One turning vector, and how many steps it has turned:
The counts run from 0 to 394.
[  4.1  -5.8   3.2  -1.1   7.0  34.9  18.6 -34.6   2.1   9.2  34.9   1.7
   6.2  17.5  -7.5   9.8  -5.0  -9.3  39.8  -4.9   5.7 -28.0 -19.1  -5.9
 -22.5  -7.8   4.2 -11.4  -1.6   0.8  -1.4  12.1   3.5  18.2  12.9  11.3
  15.1  -9.6  15.3   5.6  19.5]
340
[ -0.4  -3.0  -1.7  15.5  -8.2   3.0  24.8  -2.4 -24.9   3.6  20.0  -2.1
  -9.1   4.7   8.6  13.0  36.1  -9.2  23.4  32.2  23.3 -28.4  -8.5   0.8
   2.4 -11.7  20.7   5.3  12.2  23.4  -6.7  -0.8  17.2  -8.5  17.1  -8.6
  28.4 -29.0   3.1  -5.9  22.9]
306
[-10.6  -3.7   3.5   5.9   4.0  14.9  14.6 -18.0   2.2  13.6  17.0 -10.6
   2.6   7.3  -8.0   7.3  14.1   7.7  48.6  -0.3  12.4 -28.4  -3.2   2.0
 -10.9 -16.8   1.3 -19.6  -6.9  20.7 -12.6  17.5  29.9  12.8   9.0  -2.4
  33.0 -28.8  11.9   5.8  12.6]
224
[ 10.2  -5.1   3.2  20.6 -10.5  16.5  27.0 -12.9 -14.4   0.1  20.4   0.6
  -8.8   9.0   9.1   9.9  26.3  -6.0  28.4  21.8  17.4 -34.0 -21.0  11.0
  -2.2   1.3  17.0  -9.3  12.5  15.4  -5.4  -4.3  22.9 -13.4  20.3  -9.6
  20.3 -31.0  13.5   0.9  20.6]
305
[-20.4  -7.3   0.8   1.5  -1.3  11.7  26.0  -4.9   4.5  11.6  53.3   6.9
   7.6  15.7  -4.9   9.0  13.8 -23.4   6.6  10.4  10.6 -33.5 -18.5 -21.5
   1.5 -21.4   5.0  -2.9  16.8  -0.5  -0.7  -0.9 -20.8  -0.5  10.0   1.7
   7.2 -23.2  10.1   2.0  29.2]
115
[-38.7 -19.2 -12.3  -8.5  -3.6   3.9  19.6  -1.9 -19.5   2.4  23.5  -0.4
   1.7   7.4  -3.9  16.4  25.1  -2.6  36.9  22.7  14.7 -35.5   5.7  -8.5
   1.3 -22.2 -10.4   7.8  -8.1  15.6  -9.4   5.4  13.7  -1.3   9.8   0.7
  19.5 -15.8   6.0   6.5  35.3]
13
[-10.1  -3.4 -10.9   2.2   5.5   9.6  27.1 -18.6  -0.7   4.6  30.1   0.2
   0.5  -0.6   5.5  12.5  10.4  16.5  33.5  16.3  10.1 -30.9  -6.3   6.0
 -20.3 -10.8  -1.4 -13.6   0.2   6.4 -11.6  19.2  32.1   8.2  16.0   9.4
  26.9 -32.7  18.7  10.2  11.8]
3
[-14.2   3.2  -1.5  -1.5 -19.4   6.5  14.5 -27.0 -12.3  -2.5  23.0 -12.2
  14.8  13.3  -2.6  17.7  23.2  -6.3  33.2  17.6  12.8 -30.7   3.5 -23.6
  -0.9 -19.8  29.0  15.3   5.7   7.2 -15.0  -8.6   5.3  -7.2   2.4  -1.3
  11.9 -11.7  -6.2  19.7  24.9]
180
[ -6.8   7.4   6.2  -1.2   4.5  10.7  24.4  -8.8  -4.8  16.3  24.8  -5.2
  -5.8  25.0 -18.2 -10.2  19.8   1.3  40.6  -0.3   3.3 -31.2 -35.8   8.7
 -16.8   1.1   9.7 -17.9  -0.5  -4.9   4.2  -0.7  14.5   2.7  -0.1  -6.8
  26.8 -23.7  16.2  18.9  24.3]
356
[ -9.1  -7.7   4.5  15.8  -1.4  31.7  29.7  -3.6   5.3  11.1  13.2  -9.8
  -0.6  13.0 -16.1  -7.0   6.3   7.8  40.9  -2.5   1.6 -37.7 -20.9  -3.3
  -9.7 -13.2  13.5 -18.5   1.4  20.6 -13.8  10.9   0.5  20.4  -1.6 -12.6
  23.6 -27.6  17.3 -12.1   7.2]
212
[-38.1  -7.8   0.8  -4.4  -5.1  -7.4  33.2  16.1  -8.9   9.0  20.0 -13.3
   0.4  22.0 -17.6 -11.4  30.8  -2.0  30.4  16.0   6.6 -25.8 -17.9   1.2
 -17.4 -19.6   8.7   1.7   2.2   5.0   4.3   3.9   3.7   7.8  -6.6   2.8
  27.2 -24.8  -5.2   9.2  27.0]
140
[-13.9   5.4  -8.9  -5.4 -23.1  16.8  19.0 -38.9 -12.1  -9.8  28.5 -12.7
  18.6  10.2   2.5   6.6  18.6  -2.5  30.0  21.4  12.7 -30.0  -7.1 -16.1
  -5.7 -10.3  26.9  17.8  11.1   7.6 -17.2  -8.4  11.7  -2.7  14.2   6.8
   4.9  -9.9   5.2  21.7  15.1]
181
[  1.3  -2.3  -3.4   3.2 -25.5   1.1  14.2 -29.8   1.5  -5.0  23.8 -20.1
   6.9  13.8  -6.8  37.3   4.1  -8.7  24.4  12.6  14.5 -32.0  -3.2 -14.3
  -9.4 -18.7  24.2   1.9   8.6   9.7  -4.1  18.1  30.4  -1.2  17.2   0.4
  14.5 -19.6   1.3  -7.9  26.9]
171
[-16.4 -17.9 -11.9   9.6 -18.0  17.3  34.1  -2.1   4.0 -16.4  13.8 -19.8
   8.6  -2.2  -7.6  11.2   4.8   8.8  27.4  16.1  20.3 -33.7   2.3   0.4
 -13.0 -19.2  17.4   1.4   1.3  25.3 -14.8  15.2  10.9   2.7   6.3   1.6
  17.3 -34.7   4.8 -17.4  11.1]
299
[-10.2 -22.3  14.0  -5.4  -9.7  15.5   9.0  -2.2   2.9  16.6  33.7  -6.6
   4.7  28.6 -22.2   7.6  26.7 -16.6  42.6  -5.2  23.2 -26.0 -19.7   0.0
   8.6  -4.2  -4.3 -17.5   1.2  14.8  -2.3   0.9  13.1   1.1  -2.8  -4.9
  16.9 -14.7  -4.5   9.8  28.4]
240
[-40.6 -10.8 -15.5   1.0  -4.2  18.4  35.0  -1.3  -7.2   0.4  22.0   0.5
  10.1   4.8 -11.1  -4.8  20.2  16.2  33.8  17.8   3.4 -40.4  -2.7  -6.1
  -6.4 -14.2   6.8  -5.4  -1.9   8.5 -13.4  10.5   8.8   8.5  -1.7  -5.9
  17.9 -31.2  14.2   2.1   3.3]
220
[ 18.9  -9.4   3.5   5.4 -13.6  13.3  19.2  -8.6   1.6  -5.5  25.7  -5.0
  -2.5  22.0 -10.5  23.3  13.5 -11.6  24.4   9.2  24.6 -22.2 -26.6  14.5
  -9.6  -2.0  11.1 -12.6  11.0   9.5   3.7   3.6  28.2 -17.0  18.1   4.4
  17.1 -24.5   0.2   4.5  35.6]
162
[-22.0 -20.5 -15.0  -8.9 -16.1   7.3  24.8   1.8  -4.5 -16.8  16.9 -21.1
   6.1   9.1 -21.0  18.3  10.2   6.8  35.2  20.4  22.4 -29.9  -1.0   0.4
 -10.4 -18.4   2.4  10.2  -6.9   8.0   1.6   8.0  11.5  -3.1   2.9  10.0
   6.4 -16.5  -5.8  -3.7  31.1]
156
[  0.8 -15.0  14.2   9.1 -15.0  18.2  28.8   5.9  -8.8  -3.5  23.1  -3.4
   6.9   8.7   1.9  -5.6  32.5  -8.0  27.8  17.8  24.4 -27.3 -19.6   9.1
  -8.6  -1.2  13.7  -5.1  15.0  27.3 -13.6  -3.6  17.2  -6.2  12.3  -2.9
  25.5 -36.3   7.0  -2.2   4.2]
86
[-27.9  -3.6  -3.1   2.9 -22.2   2.7  20.4  -1.5  -7.0   2.2  30.6  -5.5
  12.0   4.3  -2.4  13.4  19.8   1.4  20.2  23.9   8.0 -41.6   2.5 -26.2
   5.5 -15.8  15.9   2.2  19.2  14.8 -11.8   5.7  19.8   6.1  10.9 -18.4
   6.2 -30.0  12.8  -1.8  16.3]
310
[ -5.2   6.3   2.0   3.2 -15.1  15.8  17.2 -30.3   1.0  21.7  13.3 -17.3
  10.5  32.2 -24.9   1.0  11.2 -11.0  34.6 -14.0   3.8 -25.3 -27.4  -8.3
   0.3 -15.7  26.5  -4.8   4.1   2.9  -4.1   8.9   0.1   9.0   8.3  -7.0
  26.4  -9.1  -1.2   2.6  24.2]
45
[-24.1   8.8   4.3  -0.9 -14.7  12.4  19.2  -5.2  13.4   9.1  34.9 -24.4
   0.1   8.1  -6.2   2.7  -0.2  -0.7  21.6   9.0  11.6 -34.1  -7.0 -30.9
  -8.5 -38.6  15.3  10.1   7.8   8.2  -8.7   1.3  -8.4  14.8   4.3  -0.1
  -1.4 -15.0  21.7   5.9  32.2]
195
[-26.9  -1.6 -14.9  -3.2   4.2   5.1  29.2 -10.6 -15.5   3.8  16.8  -4.9
  -0.6  14.1 -12.7  -7.3  32.0   6.5  35.0  12.4  12.2 -22.8 -16.1  13.0
 -11.1 -18.6   6.5   0.0 -12.5   2.1   2.8  -3.5   3.5  -6.6  -2.9   9.0
  29.2 -27.4  -0.6  22.1  33.0]
359
[ -3.1  -8.9  -5.7  20.6  -6.2  24.0  28.6  -2.6 -12.3  -4.1  19.8 -16.4
 -10.1   8.9 -10.1  15.4  19.8   7.2  35.0  17.5  12.7 -37.9  -1.8  -7.1
   1.4 -11.8  22.3   0.2  -3.2  16.0  -0.5 -14.1   3.1  -8.7 -14.2  -6.0
   6.5 -29.8   3.2   6.1  32.6]
295
[-26.7 -12.6  -0.5 -13.4 -16.3  17.6  14.0  -9.9   5.7  12.9  28.8 -10.7
   1.9   4.3  -6.0   9.0  -0.3 -19.0  26.1   6.6  15.7 -33.6 -14.7 -20.9
  -1.5 -20.4  -2.2   3.8  10.3  21.2 -15.5  25.5   0.1  15.9  31.5  -9.1
  10.5  -4.1  17.9 -15.6  25.6]
326
[ -8.3  11.6   2.3  -6.8 -21.2   4.7  18.0 -22.3   5.6  15.4  18.1 -21.3
   5.7  30.2 -22.4   6.6   0.6 -14.3  32.5  -6.1  -5.1 -32.5 -27.7 -15.8
 -18.3 -13.4  28.1  -3.5  11.6   0.0  -1.1  18.1   6.4  16.1  15.4  -9.9
  17.4 -12.2   3.4  -5.7  30.1]
44
[-18.4   3.0 -13.4  -2.5   6.0   5.5  30.7 -28.7 -12.9   7.0  29.7   6.0
   0.0  11.3  -4.4  10.2   5.1   2.8  26.9   9.2 -12.0 -37.5 -15.6 -11.3
 -20.4 -10.7  12.8  -1.1   1.0 -12.8   1.2  10.0   5.6  10.3  10.4   7.2
  14.9 -23.0  19.5   7.8  33.4]
349
[  4.5  16.8   5.7   2.0  -9.4   8.8  16.4  -7.1  -6.8  10.5  12.0 -25.6
 -21.6  20.6  -0.3  -2.2  14.4  -7.4  33.6   6.8  17.0 -19.4 -31.0   0.7
 -24.4 -18.0  17.8   2.1   0.9   8.5   5.8   3.4  15.0   0.9   9.6   5.8
  15.5 -11.3  19.7  12.7  44.5]
278
[ 11.3   0.0  11.5  16.9  -5.7  12.9  18.8  11.5   7.4   2.3  18.9 -25.3
 -20.9  21.3 -11.7  12.8  11.6  -3.1  35.6   7.3  19.7 -28.3 -16.9   0.2
 -11.1 -21.5  20.8 -11.0  -0.4  16.1   4.5   0.2  10.8  -0.2  -5.0  -3.6
  16.9 -26.5  10.4  -1.8  36.7]
72
[  0.7 -11.1  13.4   2.2   6.0  26.6   8.0 -17.9  -6.1  16.3  39.4  -4.2
   4.8  22.8  -2.8   7.0  19.6 -27.3  35.6  -2.2  24.7 -23.9  -5.3 -10.2
  -0.3 -22.6   8.6  -3.1  -1.8  21.3  -4.9  -3.2  -8.4   3.1   3.2   4.0
  16.8  -7.3  -1.4   9.5  27.3]
331
[ -4.0 -13.0 -11.4  -6.3 -12.7  10.0  25.2 -15.2  11.1 -17.1  32.1  -7.2
   4.5   5.7 -12.5  27.6  -1.6   6.1  32.5  15.0  21.8 -26.9 -12.9   8.0
 -13.7  -6.1   0.0  -5.8   0.5  -0.6  -0.2   5.9  35.0  -7.6  15.6  12.7
   4.5 -22.7   5.3   8.1  32.4]
376
[-27.3   1.2  -8.0   2.0 -13.2  10.0  36.9  13.2   9.8  -2.0  19.4 -26.2
  -1.0  10.0 -17.4  -4.2  16.0   6.2  24.3  13.9  19.4 -27.4 -19.3  -4.3
  -5.6 -33.5  20.4   9.3   2.9   9.1  -2.5 -10.1  -7.1  -7.2  -6.0   7.2
   9.2 -27.7   8.4   5.3  27.8]
283
[-15.3  -8.7 -11.7  13.8  10.1  30.8  33.5 -16.3   3.1  -3.7  26.3 -15.2
   2.3  -4.7   2.5   6.2   1.1   4.8  36.0  16.1  11.8 -31.2   2.7  -4.7
 -21.7 -30.6  10.5  -0.3  -6.0  12.2  -6.9   7.9 -10.1  12.2  -0.6  18.0
  17.0 -25.4  11.6   0.2  22.9]
208
[-14.9  -6.2  12.0   1.0 -20.9  20.3   7.6  -6.8  -1.7  16.5  24.5 -12.4
   6.4  17.4  -9.2  -0.6  24.6  -9.5  39.5  -1.9  22.9 -32.4 -11.5 -11.0
   8.3  -5.9   9.0  -9.5   9.7  29.3 -22.7   4.2  16.2   9.4   9.8 -20.0
  18.6 -15.6  11.3   2.5   6.4]
97
[ -1.3 -10.5  -7.7   1.7  -7.7  19.1  14.3 -34.0  -1.8  14.3  22.4  -5.9
  -0.8  24.9 -17.6  25.2   2.1 -19.5  32.4 -12.1  12.5 -24.5 -21.3  -5.2
   1.5 -11.0  10.9  -3.9   1.0   8.7  -4.3  17.0   2.1  -1.8  19.3  -8.2
  20.8 -10.6  -6.9 -12.2  40.6]
251
